(in the rows, 128 means zero)
Named moves (each a turn or a mirror), then the moves between two rows, first move first; the first pair answered
z_255:
[122 130 127 128 102 136 145 115 136 123 143 140 132 138 131 110 119 103
 111 129 145 124 120 135 128 140 118 110 108 126 106 120 108 131  86 142
 137 109 113 131 154 143 128 126 143 124 144 141 176 104 128  96 125 134
 121 128 172 113 139 117] |-> [112 121 126  97 129 121 135 145 142 121 127 136 119  97 138 139 100 125
 117 120 120 144 130 120 134 146 114 122 155 140 134 135 108  95 118 112
 130 117  78 153 140 120 116 148 125 143 164 123 125 141 137 134 130 127
 105 139 127 100 111  97]
[137 154 116  99 143 138 140 111 124 139 112 109 157 130 139  93 100 107
 113 153 156 115 180 142 106 112  97 122 109  91 125 104 135 166 123 163
 149 156 127 138 154 171  95 149 108 141 121 125 160 126 119 127 135  98
 124 115 128 120  99 108] |-> [133 148 113  86 153 128 136 124 126 137 104 111 151 113 142 108  88 115
 113 149 148 124 184 134 110 112  91 126 129  98 136 111 131 153 134 151
 144 158 114 147 145 161  92 161  98 149 130 116 136 141 125 146 137  98
 114 121 107 115  88  97]
[134 117 142 129 123 125 121 128 150 128 130 159 150 150 112 122 130 129
 159 107 103 128  97 141 132 131 130 123 125 144 115 138 143 140 120 122
 116 116 143 104 119 117 138 110 117 104 130 129 125 142  90 116 139 137
 135 137 120 146 140 135] |-> [134 115 142 120 131 122 118 133 150 129 131 158 146 139 112 131 125 135
 159 104  97 134 101 137 133 129 130 127 137 143 121 142 141 130 127 114
 114 118 133 110 116 113 135 116 112 110 134 124 112 149  94 126 139 135
 133 139 106 145 132 131]
[124 146 123 194 120 157 144 133 121 126 134 140 127 134 116 146 123 117
 168 129 149 113 145 124 132 122 145 101 127 106 111 122  97 132 117 123
 120 111 151 125 154 129 133 101 144 130 154 137 115 150 153 129 124 126
 135 115 124 118 140 131] |-> [121 144 124 182 129 149 141 143 123 125 128 138 124 118 119 152 118 127
 169 128 141 119 148 116 136 125 143 103 147 115 121 128  98 122 127 107
 120 116 136 135 152 122 131 111 135 137 163 132  96 165 157 142 124 124
 129 119 105 114 130 124]
z_176:
[131 123 148 146 106 154 123 171 111 118 106 123  86 152 104 157  90  90
  93 145 145 114 132 196 118 110 107  86 104  86 111 106 101 181 110 121
 116 125 173  95 136 132 137 103 114 186 165 144 103 124 115 173 144 122
 118 116 164 135 182 134] |-> [137 129 143 140 108 154 118 162 102 123 108 117  83 154 109 152  90 100
  96 131 141 114 124 201 115 108 106  86 100  77 106  91 106 174 111 124
 113 129 179  90 138 145 141 103 115 181 155 141 109 110 110 161 148 129
 115 118 165 130 181 124]
[127 145 138 150 155 113 142 118  95 118 125 133 125 123 125 124 123 135
 164 122 103 132 109 125 139 134 112 114 136 103  97 107 115 128 136 127
 116 135 168 105 148 130 134 119 118 138 132 136 143 120 122 114 123 112
 105 118 138 124 162 105] |-> [116 127 141 160 155 115 148 136 114 106 123 144 130 116 108 131 130 113
 155 147 116 133 126 116 153 136 119 111 147 133 109 128 106 145 136 116
 121 124 156 124 147 106 129 127 120 151 149 141 133 151 134 140 112 105
 112 117 138 130 156 124]
[143 127 113  94 147 119 103 171 148 145 158 109 120 129 148 140 144 129
 166 133 132 146 111 133 161 117 117 137 192 116 109 111 135 106 115  88
 122 130 142 109 146 122 146 144 122 130 144 113  97 116 117 127 166  92
  90 112 101 102 137 118] |-> [139 121 115 101 148 119 110 179 154 139 158 111 123 126 140 140 146 120
 164 142 136 148 120 132 166 118 119 136 195 127 111 118 131 112 115  86
 124 128 138 116 145 113 142 148 122 135 152 116  94 128 121 136 160  91
  93 109 101 105 134 124]
z_903:
[149 149 114  93 119 127 118 121 110 153 127 111 133 139 137 125 123 133
 130 116 121 126 130 128 109 143 130 152 121 112 124 113 134 114 146 148
 131 141 108 115 120 148 127 139 120 101 122 124 136  97 123 117 135 146
 132 133 123 129 109 115] |-> [146 153 111  96 126 127 123 120 105 152 123 107 133 134 137 127 123 132
 134 117 123 126 132 121 109 142 125 151 123 108 129 109 131 113 149 150
 132 146 109 114 118 148 127 138 122 109 116 125 133  97 123 122 135 142
 133 135 119 129 111 111]
[142 144 138 122 136 119 132 102 100 141 147  92 121 100 122 132 131  85
  99 141 160 136 170  96 126 138 110 120 133  66 175 136  93 111 127 153
 120 145  86 150 158 126 117 132 143 155 114 149 151 130 168 137 137 102
 127 135 119 122 102  92] |-> [118 154 136 141 168 126 142 103  75 128 126  99 114  86 130 150 146 108
 124 138 134 136 144  80 126 133  95 112 144  68 164 116  86 127 142 140
 124 150 117 125 147 118 118 130 128 175 106 152 127 137 165 150 130 107
 121 127 113 126 119  81]
[110 108 136 122 123 188 119 149 132 115 149 137 133 122 152 127 126 154
 103 118 104 168 118  94 128 162 146 132 160 178 144 162 107 111 141  81
 107 105 147 113 149  97 119 126 130 101 172 129 125 146 154 122  99 171
 116 157 109 156  94 156] |-> [119 105 138 116 110 185 114 146 139 121 155 130 132 126 149 121 120 144
  88 120 115 164 133  97 130 163 151 136 158 174 150 171 111 106 138  88
 107 103 134 120 153  99 115 124 132  94 175 129 134 143 158 121 101 170
 118 161 110 153  86 157]
Then:
Each pair is two moves apart.
[128 176 147 172 129 163 117  96  70 106 162 118 142 169 133 117 103 109
 142 126 128 145 154 131 128 133 121  87 106  89 100 107 100 145 112 145
 123 124 166 108 184 150 163 106 153 121  97 179 196  81 110  90 165  91
 124  86 193 132 185 120] |-> [114 164 146 107 179 137  99 144  76 102 133 110 117  93 148 166  58 155
 157 104  76 179 168 103 136 141 111 108 189 111 145 133 102  73 171  89
 110 141 104 143 159 115 145 146 113 162 130 140  94 143 127 157 174  81
  91 113 105 108 138  80] => z_255 then z_176
[145  80 123 185 140 175 135 162 165 120 164 141 127 105 142 132  86 110
 157 119  47  95 123 197 146 167 132  96 109 168 100  96 109 151  93  90
 128 115 132  93 213 127 111 166 106 131 146  61 210  96 129  87 149 103
  83 135 172 127 125 135] |-> [145  83 122 163 156 169 128 173 161 122 154 132 117  84 154 145  71 132
 165 107  27 105 124 190 144 167 125 105 132 166 110  97 111 122 109  75
 125 125 117  98 206 125 107 177  94 137 154  49 183 104 129 102 156 103
  69 144 145 119 110 115] => z_255 then z_176
[132 123 129 117 156  90 130 147 120 102 120 137 135 132 156 137 133 140
 172  94  71 154  76 132 105 137 158 100 150 113 102  88 137 119 134 101
 100 108 147 117 153  95 134 144  85 132 150 131 119 131 127 119 133 115
  91 106 107 123 171 137] |-> [153 118 134 118 123  92 126 140 139 111 143 137 144 166 149 111 134 119
 155 100  91 148  85 157 100 139 175 102 119 111  96  94 147 125 108 120
  98  99 142 125 167 110 139 140 103 107 150 135 156 111 121  90 135 119
  98 104 137 126 170 155] => z_255 then z_903
[132 139 107 123 134 142 107 137 106 115 112 149 124 134 159 122 133 159
 140  89 116 129 106 140  93 117 110 147 106 121 110  98 142 114 161 123
 148 134 148  93 128 155 133  94 108 127 101 132 104 118 125  93 120 148
 144 135 109 127 141 132] |-> [150 127 112 105 110 134  95 142 133 125 131 150 128 152 155 105 122 148
 127  92 124 132 115 162  91 124 126 149  95 130 112 117 155 105 150 126
 145 124 125 108 134 160 134 102 116 108 113 129 117 115 123  78 120 148
 146 140 118 122 128 146] => z_903 then z_903
[158 127 126  86 144  97 141 165 119 135 135  97 132  88 123 126  73 107
 106 124 125 138 163 142 141 144 110 124 151  95 154 144  82  89 133 124
 104 168  95 180 171 138 119 118 126 160 162 119 140 134 147 126 158  93
  87 147 123 112 100  92] |-> [150 147 121 135 143 121 157 127  87 133 134  96 147 110 121 113 104  91
 107 127 151 110 148 133 138 132  99 109 112  68 130 112  68 131 113 151
 115 171 147 145 182 159 124  89 140 160 127 146 185 100 144 106 157  94
 104 129 160 124 137  94] => z_255 then z_903
[ 97 166 111 171 135 177 162 122  90  97 152 126 157 108 155  93 117 147
 152 120 127 137 122 120 156  92 104 111 126 130 168  98  94 134 127 116
 134 108 140 112 105  68 136 150 108 122 135 108  88 132 122  86 149 142
  88 111 136 144 153 143] |-> [117 149 117 153 109 167 148 133 121  98 171 131 159 131 151  77 107 144
 148 122 119 148 123 151 151 101 126 115 117 147 161 118 114 131 113 116
 129  91 121 123 111  69 140 161 111  97 153  96  95 133 113  62 146 149
  86 113 149 140 143 162] => z_903 then z_903
[159 136 139 111 105 131 112 119 133 157 111 104 144 101 137 160 141 106
 125 156 178 135 165 100 157 107  91 118 131 131 135 114 103 124 125 153
 144 135 139 115  94 120 103 148 120 142 100 142 145 107 181 161 132  97
 137 171 117 136 133 106] |-> [146 139 139 132 118 135 120 117 119 147 103 114 143 105 140 164 157 119
 143 153 162 131 139  97 155 104  87 110 129 134 119  97 102 148 127 147
 149 135 170  91  91 118 106 140 115 141  92 147 142 104 170 152 125 103
 136 164 126 144 153 107] => z_903 then z_255
[123 134 151 112 118 121 146 100 141 140 147 116  94 168 139 105 139 136
 131 132 121 151 102 153 142 133 154 131 100  93 106  81 141 105  91 142
 115 134 149 110 140 155 158 112 146  86 109 114 143  88 104  77 136 111
 136 136 162 139 144 150] |-> [103 109 151  84 148 100 142 144 162 130 127 120  82 114 137 142 118 148
 130 140 101 174 122 129 159 144 152 140 156 129 142 113 132  76 126 101
 110 139  97 145 125 114 143 140 124 120 150  98  72 153 123 136 132  95
 119 149 107 128 107 141] => z_255 then z_176
[162 107 117 169  77 129 145 137 130 149 146 130 123 129 137 105  85  76
 145 145 141 135 137 152 133 135 127 144 115 112 116 153 103 137 112 154
 103 111  93 147 144 134 122 114 151 132 175 100 156 101 118 101 135 152
 130 122 138 128  98 138] |-> [140 129 108 189 104 143 159 122  93 151 125 118 120 102 140 126  97  78
 149 141 154 120 143 111 142 123 102 143 123  87 128 130  78 139 126 157
 109 132 113 138 139 134 118  99 145 169 153 112 152  98 129 129 142 143
 137 122 124 127 109 114] => z_903 then z_903
[115 106 133 133  99 128 150 133 154 131 113 124 124 136 123 113 127 108
 114 123 161 139 147 134 157 108 135 125 136 162 145 155 123 119 124 122
 108 128 103 143 116 105 120 123 138 149 139 127 120 143 137 134 139 119
 140 116 145 122  99 133] |-> [126 129 127 106 108 124 138 116 129 148 114 108 115 134 152 111 112 145
 130  86 141 141 127 141 142 104 129 134 136 125 141 131 138  87 132 133
 103 142 109 125 116 131 124 118 128 139 117 113 120 111 123 111 156 127
 124 126 129 113 101 103] => z_176 then z_255
[110 131 141 144 113  93 129 123 151  98 122 190 112 150 142 141 140  94
 117 118 106 130 130 138  95 150 166 123 107 144  98 103 132 165 105 115
 163 122 124  99 107 134 161  93 116  88 130 157 127 123  68 108 107 189
 153 114 143 178 121 144] |-> [116 117 142 110 116  77 111 147 174 107 123 182 107 130 144 150 113  97
 107 115  98 144 155 135 100 157 171 135 136 154 124 127 139 123 123  98
 155 128  78 128 103 121 151 116 106  93 155 140  96 145  78 128 113 183
 145 132 111 165  90 136] => z_255 then z_903
[119 113 145 129 127 126 130 139 159 102 113 150 122 144 142 130 162 154
 138 124  95 124  94 142 121 121 150 125 111 188 117 143 178 169 130  90
 145 109 139 106  88  91 134 134 109 105 113 122 100 148 102 125 120 158
 134 113 113 137 142 153] |-> [152 108 143 107  90 124 117 131 187 132 140 128 133 159 131 108 143 114
  92 129 150 114 148 152 132 123 165 139  95 169 143 168 179 142 112 115
 137 112  91 148 100 105 130 133 131  95 116 124 138 133 117 121 136 149
 152 127 119 127 116 156] => z_903 then z_903
[119 113 103 129 114 131 124 118 108 115 149 131 125 145 141 130  90 143
 157 136  96 127 131 135 120 121  90 116 141 111 115 135 127 134 102 112
 131 137 145 138 118 120 141 126 121 137 121 117 126 118 156 130 128 129
 129 130 119 111 106 116] |-> [118 110 107 143 107 135 126 116 115 111 151 134 129 153 133 122  99 133
 149 147 105 123 133 135 123 120  97 110 132 118 110 143 121 148  95 117
 133 132 149 140 121 115 144 125 128 135 122 125 136 120 160 135 125 127
 135 123 132 116 113 128] => z_176 then z_255
[178 128 117  93  97 134 123 133 165 153 155 121 139 133 144 115 120  58
  67 143 175  89 149 120 105 127 176 166 126 122 161 153 153 127 136 105
 127 113  92 182 109 114 106 145 124 144 127 149 131 135 144 138 135 130
 121 153 156 130  80 129] |-> [141 157 107 125 150 152 148 116 110 141 115 118 136  91 155 148 141  77
  89 136 171  76 131  71 112 113 137 156 145  99 162 116 121 143 161  99
 135 134 135 151  98 108 101 126 108 189 100 164 110 139 151 173 135 118
 124 144 138 138 104 100] => z_903 then z_903
[128 125 148 172 120 150 130 143 153 111 111 121 124 132 115 112 131 125
 144 111 136 127 144 137 151 152 105 150 146 154 124 130 123 147 114 174
 131 123  86 201 158 103 128 118 142 147 121 102 120 147 146 157 127  96
 120 147 198 108  97 100] |-> [140 143 141 163 117 150 125 121 130 125 119 114 121 143 132 102 128 143
 153  85 129 123 127 149 137 144 100 151 127 124 110 105 133 134 108 193
 129 129 106 180 163 130 133 110 142 132  97  97 137 108 130 126 138 104
 114 152 202 104 107  83] => z_255 then z_176
[117 117 129  95 145 124 129 138 116 151 112 118 123 103 129 142 131 111
 104 144 129 129 134 125 117 115 133 119 153 158 156 125 114 127 144 122
 132 135 106 152 137 104 115 140 138 140 144 133 102 145 147 156 139 119
 125 136  94 119 109 102] |-> [133 139 123 103 132 134 131 102  93 166 127 107 126 137 143 118 138 122
 111 121 132 115 112 143 101 106 131 116 113 119 131  94 123 129 124 153
 131 140 140 121 148 143 126 118 147 112 112 137 142  88 129 110 146 131
 125 133 118 118 130  97] => z_176 then z_255
[ 75  95 116  92 146  77 104 125 117 161 148 141 129  82 141 167  84 158
 123 104  69 123 130 138 103 114 119 132 148 124 107 146 133 110 115 117
 112 128 108 121 136 158 142 110 114 123 158 128  73 156 136 153 128 161
 135 187 103 133 118 156] |-> [ 83  94 118  87 131  75  99 123 127 171 160 135 134  84 139 159  75 144
 111 106  84 122 146 140 105 114 124 133 141 120 113 154 134 101 109 125
 112 128  91 134 143 163 140 113 123 118 161 127  82 152 140 150 133 160
 138 191 107 128 111 161] => z_903 then z_903
